[[  5   6]
 [-52 -13]
 [ 10  13]
 [  4  17]]
->
[[-52 -13]
 [  4  17]
 [  5   6]
 [ 10  13]]

[[ -8 -11  -1  -5  16  21  20  -9]
 [-41 -49  15 -13 -16  46 -19 -27]
 [  4   2  -9  -5 -15 -16 -10  -2]
 [ -4  10  -2 -14  24  -4  30   8]
 [-26 -25   7 -19  22  33  19 -14]]
->
[[-41 -49  15 -13 -16  46 -19 -27]
 [-26 -25   7 -19  22  33  19 -14]
 [ -8 -11  -1  -5  16  21  20  -9]
 [ -4  10  -2 -14  24  -4  30   8]
 [  4   2  -9  -5 -15 -16 -10  -2]]

[[ 11 -14  -8  13   6  -2 -12   4   7   0 -12]
 [ -2   6  -3   9   0 -11  10 -17 -16   4  26]
 [ -4  17   2  -1  -5   3   9 -10  -9  -4 -11]
 [ 19 -26 -10  17   2  -2 -31  20  25  -6 -13]
 [ -3   3   2  15 -26 -27 -15  13  12 -23  16]
 [ 15 -23 -10  39 -14 -35 -26  12  20 -14  22]
 [-12  29   6  -6  -3   3  27 -23 -23   2  -5]]
->
[[-12  29   6  -6  -3   3  27 -23 -23   2  -5]
 [ -4  17   2  -1  -5   3   9 -10  -9  -4 -11]
 [ -3   3   2  15 -26 -27 -15  13  12 -23  16]
 [ -2   6  -3   9   0 -11  10 -17 -16   4  26]
 [ 11 -14  -8  13   6  -2 -12   4   7   0 -12]
 [ 15 -23 -10  39 -14 -35 -26  12  20 -14  22]
 [ 19 -26 -10  17   2  -2 -31  20  25  -6 -13]]

[[  0   8 -10  -1  17 -21 -11  -9  -6 -17   1  -7]
 [-31   5  -8 -11  19  11  23 -21 -11 -18  18   9]
 [-17   8  -5  -9   9 -19  -8 -13 -17  -8  27  12]
 [ -8 -14  31  -1 -26  10   7  12  13  13 -10 -19]
 [ 38 -11   8   0 -11  16  -2   1 -12  -7  -2   5]]
->
[[-31   5  -8 -11  19  11  23 -21 -11 -18  18   9]
 [-17   8  -5  -9   9 -19  -8 -13 -17  -8  27  12]
 [ -8 -14  31  -1 -26  10   7  12  13  13 -10 -19]
 [  0   8 -10  -1  17 -21 -11  -9  -6 -17   1  -7]
 [ 38 -11   8   0 -11  16  -2   1 -12  -7  -2   5]]

[[ 35  45   3 -22  36  35]
 [  6 -20 -15 -36  -9  -5]
 [ 19   1 -29 -29  17  21]
 [ 11 -12 -14 -42  -7  -5]
 [ 41  36 -18  -5  42  44]
 [ 26  33  -5 -15  32  24]
 [ 13 -11 -14 -45   0   3]
 [ 23   4 -13 -40   7   5]
 [-47 -37  29  12 -40 -34]
 [-21 -25   0  49 -20 -14]
 [ -5  24  27  -8   6   5]]
->
[[-47 -37  29  12 -40 -34]
 [-21 -25   0  49 -20 -14]
 [ -5  24  27  -8   6   5]
 [  6 -20 -15 -36  -9  -5]
 [ 11 -12 -14 -42  -7  -5]
 [ 13 -11 -14 -45   0   3]
 [ 19   1 -29 -29  17  21]
 [ 23   4 -13 -40   7   5]
 [ 26  33  -5 -15  32  24]
 [ 35  45   3 -22  36  35]
 [ 41  36 -18  -5  42  44]]

[[ 20   0 -20   8   6  10   3   7 -16]
 [  1  28  13 -38 -19  21  14   7 -27]
 [ 16  -3 -10   4   9   7  -2 -13  11]
 [  4  14   2 -14  -6  14  17   7 -14]
 [-32 -22  31 -28   3 -44 -11 -23  14]
 [ 15  -5 -12   6   4   7  -4 -12   0]]
->
[[-32 -22  31 -28   3 -44 -11 -23  14]
 [  1  28  13 -38 -19  21  14   7 -27]
 [  4  14   2 -14  -6  14  17   7 -14]
 [ 15  -5 -12   6   4   7  -4 -12   0]
 [ 16  -3 -10   4   9   7  -2 -13  11]
 [ 20   0 -20   8   6  10   3   7 -16]]

[[ 10  12  -3 -23 -48 -32   9  -4]
 [-25 -17  30 -26 -35 -32  12  31]]
->
[[-25 -17  30 -26 -35 -32  12  31]
 [ 10  12  -3 -23 -48 -32   9  -4]]

[[-11   6]
 [ 25  28]
 [-13 -13]
 [-15 -18]
 [ -8 -40]
 [-12  20]
 [ 37 -42]
 [ 17 -15]
 [ 12 -31]]
->
[[-15 -18]
 [-13 -13]
 [-12  20]
 [-11   6]
 [ -8 -40]
 [ 12 -31]
 [ 17 -15]
 [ 25  28]
 [ 37 -42]]

[[-27   4  41 -12  -9]
 [  7 -10 -11  26  -9]
 [-39 -29 -22 -23 -43]]
->
[[-39 -29 -22 -23 -43]
 [-27   4  41 -12  -9]
 [  7 -10 -11  26  -9]]
---
[[  8  15  10  -9]
 [ 23   2  32 -35]
 [ 22   4  12 -18]
 [ 35   0  -7   5]
 [-14   6  44 -36]
 [ 15  25  21 -13]
 [-34  16  13  -3]
 [ 19 -16   4  -4]]
->
[[  8  10]
 [ 23  32]
 [ 22  12]
 [ 35  -7]
 [-14  44]
 [ 15  21]
 [-34  13]
 [ 19   4]]

[[ 10  30  23 -17 -31  11 -15   8 -17  -7 -52]
 [-19  -5 -23   0  21 -13   6 -20   5 -14   5]
 [ 22   2  32   4 -20  16  -5  28  -2  21  -2]
 [  7 -15   0  -7 -17  13  -5  -9  -5   7  20]
 [ 21  16  36 -16 -45  24 -16  16 -19   9 -31]
 [  4  12  15  -5 -15   7  -3   8 -10  -1 -22]]
->
[[ 10  23 -31 -15 -17 -52]
 [-19 -23  21   6   5   5]
 [ 22  32 -20  -5  -2  -2]
 [  7   0 -17  -5  -5  20]
 [ 21  36 -45 -16 -19 -31]
 [  4  15 -15  -3 -10 -22]]

[[ 24  49  15  48 -30   1]
 [ 27  -1   5 -16  -4 -24]
 [  3  30 -26  17 -19  43]
 [ -1  23   0  13  -2  10]
 [  1 -32  32 -35  30 -24]
 [ -8   8   5 -36  27  -6]]
->
[[ 24  15 -30]
 [ 27   5  -4]
 [  3 -26 -19]
 [ -1   0  -2]
 [  1  32  30]
 [ -8   5  27]]

[[  7  -1  -8  -6  10 -10  -5   6  -8  10  -4 -12   6  -3]
 [ -7 -10   5   2  -2   8   2  -6   1   2 -11   6 -14  13]
 [  7   7  -9  14  -6 -19   0  -3  -7 -13  11   5  -1 -43]
 [  1  -9   5  13 -11 -11   8 -12  -7 -19   2  13   0 -11]]
->
[[  7  -8  10  -5  -8  -4   6]
 [ -7   5  -2   2   1 -11 -14]
 [  7  -9  -6   0  -7  11  -1]
 [  1   5 -11   8  -7   2   0]]

[[  6  -5  19 -10 -24 -37]
 [-21   7   8  -4  16 -19]
 [ 18 -10  18  12 -28  -9]
 [  1  15  13  19 -21   9]
 [-17 -22  19   6  19  12]
 [ 15 -12 -11 -48  41   4]
 [ -5 -13  18 -20  13  18]
 [ -5  -1  20   5 -15  -8]]
->
[[  6  19 -24]
 [-21   8  16]
 [ 18  18 -28]
 [  1  13 -21]
 [-17  19  19]
 [ 15 -11  41]
 [ -5  18  13]
 [ -5  20 -15]]

[[ 16 -33   3  -7  17]
 [ -7  13  -4  -3 -11]
 [ 15 -25  16  14  28]
 [ -4   3 -14 -17 -15]
 [-26  51 -10   3 -32]
 [ -6  15  -2   2  -7]
 [-22  49   5  26 -16]
 [ -5   9   3   7  -2]
 [-14   7 -35 -50 -40]
 [ -6  13   0   4  -5]
 [ 15 -24  18  18  28]
 [ 10 -25  -8 -21   5]]
->
[[ 16   3  17]
 [ -7  -4 -11]
 [ 15  16  28]
 [ -4 -14 -15]
 [-26 -10 -32]
 [ -6  -2  -7]
 [-22   5 -16]
 [ -5   3  -2]
 [-14 -35 -40]
 [ -6   0  -5]
 [ 15  18  28]
 [ 10  -8   5]]

[[ -2  23 -38 -32 -26]
 [-50  -9   2 -20 -24]]
->
[[ -2 -38 -26]
 [-50   2 -24]]
